In the rows, zero is written as 128.
One turn sends every row of this set to another row. A few are shown first. Where does it send the rows asked after them?
z54: [141 140 128  94 137 119 122 139 119 162 128 127 125 106 140 127 142 121
 133 115 152 131 123 120 202 133 103 110 115 144 102 132  91 145 123]
z847: [149 136 170 103 112 139 110 146 104  91 145 130 135 159 168 146 178 118
 116 112 145 128 104 141 139 134 120 112 143 152 151 123 133 129 150]
z128: [155 122 118 121 127 131  81 142 103 159 151 121 126 121 150 145 129 140
 125 114 150 133 121 124 190  99  98 116 117 153 108 147 111 151 140]
z647: [130 127 110 166 112 127 152  95 111 108 121 140 100 123 137 147 127 129
 145 132 138 107 115 140 133 154 136 122 137 152 142 128 109 200 120]
z364: [128 121 111 100 125 119 120 116 146 145 111 154 143 133 108 124  92 120
 132 131 114  86 109 144 118 143 111 106 118 171 155 158  77 120 117]
z90: [148 131 164 107 120 124  93 122  98  98 136 139 129 166 165 149 173 108
 105 124 146 147 108 127 151 141 126 123 126 164 152 134 126 122 138]
z178: [133 125 111 115 120 136 117 142 164 132 123 146 143 136 113 123  99 135
 137 124 111  71 106 161 105 127 100  99 126 164 147 162  95 125 131]
z115: [127 105 106 108 117 132 102 121 133 146 130 149 147 141 120 140  86 139
 134 118 104  82 115 142 111 121  98 105 128 172 165 159  92 130 133]
z539: [130 158 118 125 133 119 140 127 136 110 138 133 151 143 156 125 192 163
 128 118 111 181 116 147 107 119 115 106 119 122 132 130 134  98 121]
z769: [127 118 141 107 152  89 106 114 117 131 133 154 152 136 105 138 114 126
 132 141 112 126 123 102  60 104  93 139 112 134 138 144 143 117 113]
z978: [103 135 145 147 145 118 121 117 120 190 120 133 140 144 155 130 124 158
 142 106 133 110 149 112 140  70 115 122 130 121  96 129 124 113 127]
z337: [131 130 107 178 115 131 145 103 128 101 122 138  96 129 138 145 133 135
 145 133 136 106 117 146 132 150 131 122 132 153 135 137 119 199 121]
z89: [126 135 123 160 109 124 158 116 105 142 125 149 127 118 155 128  82  78
 161 114 137 112 134 121 172 130 116 122 127 123 109 117 127 100 122]
z339: [136 141 110 145 121 108 117 108 148 105 119 148 139  91 209 136 115 145
 117 136 124 112 117 125 127 144 119 123 117  87 130 144 134 123 108]
z905: [135 105 129 135 138 112 152 107 107 119 131 148 134 133  65 145 169  95
 112 110 113 142 121 138 101 105 119 124 127 135 159 126 128 141 113]
z38: [146 134 113 139 111 104 118  99 119 110 123 148 146  85 206 141 102 138
 113 139 132 112 107 123 122 139 131 128 124  89 140 136 125 124 112]
z899: [128 100 127 139 137 123 146 117 114 117 140 144 133 140  74 151 174 110
 118  99 103 137 131 138  99  96 103 119 132 132 160 127 142 146 121]
z562: [148 151 118 126 127 104 129 103 101 117 135 139 154 138 146 128 171 145
 113 137 127 194  99 141 107 117 140 119 114 133 139 130 116  92 116]
z722: [135 125 149 107 143 102 121 138 121 121 140 146 158 127 105 132 118 131
 140 133 117 107 112 120  46  97  92 130 127 123 135 135 148 120 124]
z773: [137 146 169  99 126 127 117 138 128  92 128 138 126 162 163 135 189 109
 115 118 143 137 113 135 154 155 119 113 128 154 142 130 127 121 134]
z199: [137 140 121 184 107 135 146 137 124 128 133 143 125 124 156 126  86  89
 159 117 140 103 127 139 159 113 112 120 127 122  97 129 144 100 131]
z799: [115 144 156 132 139 110 147 114 104 191 111 135 146 125 141 118 117 137
 142 114 150 104 130 118 136  82 138 122 137 116  97 114 102 108 122]
z627: [133 134 114 132 112 115 126 111 130 109 127 144 147  86 214 143 111 150
 124 124 121 104 117 123 122 140 114 119 132  81 142 130 134 131 118]
z632: [129 149 150 164 140 116 123 129 127 177 116 132 140 136 142 117 119 145
 132 125 154 105 124 133 127  65 137 126 126 122  81 136 120 105 127]
z231: [122 123 107 168 114 134 147  99 117 107 127 138 100 129 144 152 132 140
 150 123 129 105 125 138 134 150 124 120 139 151 144 129 119 205 124]
z900: [137 142 123 111 116 121 141 118  87 120 151 132 164 135 158 138 173 163
 129 111 114 178 106 141  99 108 123 107 137 121 154 111 124 106 133]
z249: [120 133 149  95 156  90 133 128 138 126 123 152 152 127 101 124 128 122
 142 136 113 115 123 110  60 120  90 130 116 123 131 136 139 115 109]
z910: [122 122 114 174 108 135 134 121 107 141 139 145 126 133 167 142  82  98
 162 105 126 112 145 119 169 112  99 120 129 126 112 125 146 107 132]
z104: [166 145 133 117 122 138 118 171 122 145 145 116 131 101 139 125 139 131
 133 115 164 111 101 149 176 107 108 106 129 137  94 135 105 148 142]
z598: [136 112 128 149 142 118 149 123 131 109 132 146 129 137  66 141 178 101
 112 111 112 137 123 148  98 102 113 121 124 133 147 136 140 139 115]

z799 turns into z632
z38 turns into z339
z899 turns into z905
Now find these:
z722 turns into z769
z337 turns into z231
z364 turns into z178
z773 turns into z847
z199 turns into z910
z104 turns into z128
z539 turns into z900

One turn sends every row of this set to another row. A few are shown first. Where does it send the rows asked after them?
z496: [103 135 158 121 106 143 145 112  86 165 140 102 123 152 168  90  94 130
 139 146 151 114 148 115 116  95 122 108 142 143 108 124 111]
z236: [145 144 157 103 128 125 100 113 128 138 136 108 100 143 142 123 126 114
 124 120 115 150 133 147 106 168 155 157  62 175 151 161 134]
z646: [133 157 108 122 153 111 142 121 167 150 144 121 135 109 113 105 107 138
 135 153 171 138 130 148  92 141 148  94 121 131 160 107 144]
z893: [148 131 169  78 128 107 124  96 161 178  85 131 118 115 160 160 134 155
 143 128 129 110 133 120 105 129 166 104 137 143 119 133 136]
z826: [105 147 159 128 113 129 136 113  82 175 141 123 123 138 170  95 108 131
 137 139 161 118 166 139  96  94 131 118 151 162 124 125  96]
z195: [112 149 154 122 117 145 137 136  83 186 150 107 110 151 162 105 119 132
 129 136 159 105 158 131 107 102 126 119 153 160  96 118 111]
z432: [126 120 159  88 122 122 131 104 162 170 103 143 111 110 169 153 131 159
 146 123 146 113 134 123 112 127 183 118 118 130  92 109 134]
z239: [147 108 164  89 126 131 119 102 163 176 102 145 116 116 169 152 142 164
 153 124 127 110 141 134 100 140 160  93 122 145 104 120 131]
z617: [128 136 151  87 143 124  98  84 113 139 121 121 113 130 130 118 119 128
 112 110 110 148 126 160  98 156 147 148  78 199 142 156 130]
z193: [146 161 131 115 144 127 126 141 159 151 129 118 140 131 111  89 122 150
 133 147 182 132 136 137 114 129 152  98 125 118 168 100 143]
z877: [111 154 124 115 115 121 144  83 133 114 107  88 128 164 132 122 130 136
 138 156 121 129 144 155 133 118 105 139 165 113 115 126 103]
z459: [101 155 141 104 140 126 103  89 125 136 123 100 104 143 133 126 134 123
 123 107 123 154 131 158 110 160 146 150  58 179 146 146 125]
z513: [133 146  97 107 148 116 130 125 170 127 129 122 110  99 127 104 124 153
 143 145 180 133 132 127 116 154 159 114 105 132 137  95 143]
z879: [108 154 160 132 101 135 140 139  90 161 145 106 121 135 161  94 110 127
 126 136 158 120 175 120  91 104 139 112 144 163 111 134 100]
z525: [133 152 137  73 126 143  94 118 116 132 119 104 102 143 135 105 123 120
 132 108 122 146 127 134 117 154 122 171  77 178 136 159 114]
z105: [137 122 154  98 126 128 132 103 156 201  94 128 113 110 179 147 144 161
 155 129 140 108 125 127 110 130 161 113 138 144 106 128 143]
z639: [137 113 139  71 133 123 153 132 126 163 114 153 108 132 134  83 134 121
 113 101 120 103 137 127 135 120  94 151  98 168 100 133 158]
z354: [144  98 137  97 122 106 142 138 136 170 130 149 102 129 120  82 130 124
 128 117 104 106 146 134 129 109  92 152 103 188 107 117 149]
z536: [115 154 167 136 125 123 135 122  76 167 149 117 113 139 173 107 112 124
 139 140 155 112 163 121 109  93 126 106 145 147 122 124 110]
z925: [146 160 108 138 137 106 118 114 166 146 128 124 140  90 132 110 112 135
 149 145 177 150 140 132 100 124 146 102 121 158 142 100 156]
z609: [140 159 122 126 120 123 130 106 138 113 109  85 132 167 114 135 146 105
 114 138 118 127 129 180 127 127 102 125 143 128 100 119 114]
z116: [131 152 141 135  98 111 137  87 143  97 139 100 129 162 104 124 147 107
 133 142 108 138 156 165 123 123 110 126 131 128 105 118 121]
z35: [132 155 105 131 149 127 132 129 164 140 126 107 146 112 129 106 106 137
 156 146 162 157 123 145 114 141 142 114 119 149 160  92 161]
z221: [127 126 173  93 124 134  99 106 141 150 124 104 110 142 131 100 147 129
 139 122 121 160 126 139 122 154 159 154  66 159 160 161 126]
z190: [123 107 142  89 123 106 155 139 131 175 133 147 114 117 121  81 131 122
 121 109  94  96 143 140 118 123  94 155 106 170 109 127 151]
z186: [123 155 145 122 116 120 150 109 139 119 108 110 130 173  92 106 159 122
 126 132 105 131 156 164 135 107 123 135 137 120 108 138  98]
z417: [147 165 120 121 157 125 131 139 159 122 129 116 166 100 120 110 116 146
 135 129 170 142 140 148  93 131 149 107 116 140 153 107 138]
z120: [114 141 159  93 135 108  94 105 130 139 117 110 115 144 135 122 117 122
 119 120 111 162 117 145 114 169 128 133  74 161 167 166 134]
z244: [135 154 132 124 125 114 144  99 146 121 114  96 150 172 116 131 144 116
 129 146 101 139 167 168 127 115  97 133 143 138 104 140 106]
z731: [132  86 145  91 132 110 158 125 140 154 141 145  92 132 113  82 136 128
 116 122 106 111 147 132 123 120  98 144 113 178 115 126 166]
z442: [119  99 131  97 141 115 154 123 123 181 126 146  89 134 121  88 141 130
 130 113 104  92 139 128 128 120 115 148 106 183  98 127 161]
z571: [151 117 163  92 122 105 129  99 154 179  91 139 105 112 170 150 141 162
 137 133 130 102 130 141 112 142 168  97 123 146 110 118 125]
z5: [131 149 136 136 100  99 139 109 132 123 120  92 128 158 125 129 128 127
  97 153 105 135 147 177 130 125  95 125 153 140  96 122 115]

z442 turns into z105
z571 turns into z826
z646 turns into z244
Now find these:
z417 turns into z116
z190 turns into z239
z731 turns into z893
z496 turns into z639
z221 turns into z193
z35 turns into z609
z525 turns into z513
z925 turns into z5

